Look-ups in named tables: a row name and a column name give one cell, copied from the table.

Lim =
	Zuf	Fek	Gid	Vefi	Tufimu	Dab	Bip	Rutup
Volo	2189	2109	4540	3801	7012	1694	3977	4988
Fal	3093	241	4519	4091	7114	723	6372	4694
Givo	3205	1398	3917	3370	6563	2665	6081	3287
Rul	7876	522	3176	4216	2891	6544	3965	1052
Kigibot	2433	3951	3920	4701	5881	2897	4883	4706
Figeser	278	1424	6647	4009	4430	3330	6030	1615

Zuf of Kigibot: 2433
Rutup of Givo: 3287
Vefi of Givo: 3370
Gid of Figeser: 6647
Dab of Rul: 6544
Dab of Fal: 723
Tufimu of Rul: 2891
Tufimu of Fal: 7114
Bip of Rul: 3965
Vefi of Figeser: 4009
Tufimu of Givo: 6563
Fek of Kigibot: 3951
Gid of Kigibot: 3920
Rutup of Volo: 4988

Table Fonesas
	Fab	Lib	Moz
Zivuze	199	172	191
Sozi	176	62	54
Tevam	62	203	193
Mase	65	65	61
Mer	195	196	198
Garobor	193	65	64
Fogu	72	108	193
Zuvobe	70	52	56

Sozi, Lib: 62
Garobor, Fab: 193
Mase, Moz: 61
Mase, Lib: 65
Garobor, Moz: 64
Tevam, Moz: 193
Mase, Fab: 65
Sozi, Fab: 176
Mer, Fab: 195
Zivuze, Lib: 172
Fogu, Lib: 108

Nuzes:
|  | Siz | Kepalab | Gomur | Tevaso | Sagob | Fefepi | Ges | Kivor | Lekenud |
|---|---|---|---|---|---|---|---|---|---|
| Berusi | 79 | 27 | 171 | 169 | 191 | 31 | 178 | 59 | 167 |
| Rezoro | 55 | 132 | 99 | 82 | 130 | 138 | 194 | 42 | 214 |
| Runepa | 75 | 143 | 72 | 30 | 105 | 209 | 107 | 196 | 25 |
| Nepagos | 163 | 48 | 19 | 53 | 70 | 23 | 91 | 187 | 99 |
| Mapi | 104 | 75 | 181 | 18 | 139 | 80 | 193 | 61 | 137 |
| Til | 22 | 202 | 163 | 195 | 161 | 190 | 121 | 153 | 19 |
| Pevos | 194 | 105 | 101 | 197 | 105 | 122 | 51 | 211 | 92 |
| Difi | 55 | 182 | 204 | 207 | 182 | 119 | 129 | 212 | 98 |
| Zotiba | 139 | 26 | 31 | 185 | 81 | 53 | 82 | 215 | 76 |
| Negi | 187 | 128 | 183 | 105 | 39 | 69 | 87 | 202 | 53 |
| Belev | 97 | 136 | 173 | 210 | 25 | 135 | 73 | 206 | 190 |
| Vure | 122 | 156 | 112 | 59 | 207 | 147 | 163 | 182 | 39 |

Difi, Lekenud: 98
Berusi, Sagob: 191
Til, Fefepi: 190
Negi, Kivor: 202
Berusi, Kivor: 59
Pevos, Gomur: 101
Mapi, Gomur: 181
Berusi, Kepalab: 27
Runepa, Sagob: 105
Vure, Fefepi: 147
Mapi, Tevaso: 18
Zotiba, Gomur: 31
Belev, Kepalab: 136

Table Tak
          Puz  Domava  Doziro   Far   Ven   Gek
Mozoko   -1.2     1.6     0.8  -1.6   0.4   0.5
Dimedam   3.0    -0.1     3.3   3.6   2.2   1.5
Gab      -3.1    -3.2     2.7   0.5  -0.6   1.7
Peko     -1.8    -0.1    -6.2  -2.2  -5.8   0.6
Mir       5.8    -3.4     0.5   3.7  -0.3  -0.8
Pevud    -1.5     1.6     0.8   5.8   0.5   2.0
Vege     -2.3     1.1     2.2  -4.3   0.1  -4.4
Repuvar  -3.4     4.0     0.3  -1.7   0.3  -3.3
Mak       0.5     1.7     2.0   0.7   4.0  -3.2
Roku     -3.2     2.2    -1.7   4.2   1.1  -1.9

Mak, Doziro -> 2.0
Repuvar, Gek -> -3.3
Mir, Ven -> -0.3
Repuvar, Domava -> 4.0
Vege, Puz -> -2.3
Gab, Puz -> -3.1
Mir, Puz -> 5.8
Dimedam, Gek -> 1.5
Mir, Gek -> -0.8
Mozoko, Far -> -1.6
Pevud, Doziro -> 0.8
Vege, Far -> -4.3

Mib:
         Somu  Dega  Tokef  Miz
Vobo      194   160     13  148
Zuv       120    94    128  128
Bekigov   207    51    133  130

Vobo, Dega => 160
Bekigov, Dega => 51
Bekigov, Miz => 130
Bekigov, Tokef => 133
Zuv, Dega => 94
Zuv, Miz => 128
Bekigov, Somu => 207
Vobo, Miz => 148
Vobo, Somu => 194
Zuv, Somu => 120
Zuv, Tokef => 128
Vobo, Tokef => 13

Muz.csv
,Des,Rozi,Bubu,Vil,Luseba,Pido,Rer,Gabosa
Fon,165,167,164,128,178,181,124,165
Zatiga,150,123,126,152,136,146,134,122
Lesik,111,184,133,190,141,134,152,178
Vikaro,116,156,82,23,150,151,47,145
Bivedi,178,254,179,47,246,239,98,248
Guz,126,195,136,87,173,166,96,187
Feg,156,137,156,161,142,140,160,136
Gumata,137,116,123,149,124,131,132,116
Buto,106,221,134,119,181,175,75,209
Siliboz,115,145,123,211,111,106,171,139
Metu,194,235,196,73,234,223,139,231

What is the Luseba of Zatiga in Muz?
136
What is the Vil of Guz in Muz?
87
What is the Pido of Gumata in Muz?
131
What is the Pido of Metu in Muz?
223
What is the Bubu of Buto in Muz?
134
What is the Des of Lesik in Muz?
111
What is the Gabosa of Zatiga in Muz?
122

Ponu =
         Ralozu  Ribab  Fenopar
Tetod     48318  63728    60279
Lobu      15480  95635    73827
Bom       49506  49610    18556
Zubene    34560  61586    33831
Fen       72332  13505    71291
Ruginil   21689  95132    43940
Gul       44971  60460    39738
Gakilap   54862  45321    50850

What is the Ribab of Ruginil in Ponu? 95132
What is the Ralozu of Fen in Ponu? 72332
What is the Ralozu of Lobu in Ponu? 15480
What is the Ralozu of Ruginil in Ponu? 21689
What is the Fenopar of Zubene in Ponu? 33831
What is the Ralozu of Gakilap in Ponu? 54862
What is the Ralozu of Zubene in Ponu? 34560
What is the Ribab of Fen in Ponu? 13505
What is the Fenopar of Bom in Ponu? 18556
What is the Ribab of Lobu in Ponu? 95635
What is the Ribab of Bom in Ponu? 49610
What is the Fenopar of Lobu in Ponu? 73827

Table Soz
        Gup  Vuvov  Futumon
Bapug   119    111      177
Pekabe  173     64      200
Turefi  100    189       83
Zes     238     81       18

Bapug, Futumon => 177
Pekabe, Vuvov => 64
Turefi, Gup => 100
Turefi, Futumon => 83
Turefi, Vuvov => 189
Zes, Vuvov => 81
Bapug, Gup => 119
Zes, Gup => 238
Pekabe, Gup => 173
Pekabe, Futumon => 200
Bapug, Vuvov => 111
Zes, Futumon => 18

Kuvap:
         Maten  Monug   Sot
Bimozil    0.9   -0.5   0.1
Ded       -0.5    0.5  -0.1
Toba       0.5    0.3  -0.4
Tep       -0.6   -0.2  -0.3
Bekivo    -0.1    0.3   0.7
Zod       -0.8    0.4  -0.4
Pemig      0.2    0.2   0.1
Nek        0.3    0.4   0.0
Zazon      0.4    0.3  -0.3
Dorafin   -0.3   -0.1  -0.6
Fevimed    0.7    0.8   0.0

Pemig, Monug: 0.2
Zod, Monug: 0.4
Bimozil, Sot: 0.1
Pemig, Maten: 0.2
Dorafin, Monug: -0.1
Zod, Maten: -0.8
Ded, Sot: -0.1
Bimozil, Maten: 0.9
Fevimed, Sot: 0.0
Nek, Maten: 0.3
Ded, Monug: 0.5
Dorafin, Maten: -0.3
Which row has the largest Maten? Bimozil

Visuti =
|  | Dagu | Pataze | Fal | Nirep | Ral | Vapome | Pud | Getulem | Noz |
|---|---|---|---|---|---|---|---|---|---|
| Mafe | 0.33 | -0.43 | 0.08 | -0.16 | 0.44 | 0.05 | 0.12 | -0.70 | -0.33 |
| Talar | 0.29 | -0.02 | 0.16 | 0.29 | 0.11 | 0.19 | 0.32 | -0.13 | 0.03 |
| Pemibe | 0.09 | -0.38 | 0.03 | 0.19 | 0.05 | 0.28 | 0.43 | -0.44 | 0.21 |
| Delugiv | 0.49 | 0.34 | 0.26 | 0.34 | 0.16 | 0.14 | 0.16 | 0.14 | -0.16 |
| Pozu | 0.72 | 0.44 | 0.23 | 0.57 | 0.04 | 0.14 | 0.05 | 0.09 | -0.22 |

Dagu of Delugiv: 0.49
Getulem of Pemibe: -0.44
Ral of Pozu: 0.04
Ral of Delugiv: 0.16
Noz of Talar: 0.03
Pataze of Pozu: 0.44
Getulem of Mafe: -0.70
Ral of Mafe: 0.44
Nirep of Mafe: -0.16
Pataze of Talar: -0.02
Nirep of Talar: 0.29
Dagu of Pemibe: 0.09

Table Vov
,Gafogi,Vamunes,Nelabik,Mar,Mebur
Zofutes,-14,29,125,393,-187
Mopemi,-184,-316,37,205,-125
Relug,-454,-60,46,344,-649
Kuvot,-220,-595,-68,52,-343
Kelutup,-568,-390,-244,164,195
Lel,-225,-80,525,333,-160
Vode,-237,-291,400,218,-101
Fis,73,-4,119,375,-651
Pizik,326,56,106,408,-160
Piv,-106,-194,-25,271,-12
Durepop,-169,-198,-160,269,-226
Rugu,-474,-45,75,352,-697
Nug,160,-346,-359,188,337

Nug, Vamunes => -346
Relug, Vamunes => -60
Lel, Mar => 333
Zofutes, Gafogi => -14
Vode, Mebur => -101
Zofutes, Mar => 393
Pizik, Gafogi => 326
Kelutup, Gafogi => -568
Kelutup, Vamunes => -390
Zofutes, Nelabik => 125
Vode, Vamunes => -291
Zofutes, Vamunes => 29
Relug, Mebur => -649
Lel, Nelabik => 525
Zofutes, Mebur => -187
Kelutup, Nelabik => -244
Mopemi, Mebur => -125
Row with the largest Gafogi: Pizik

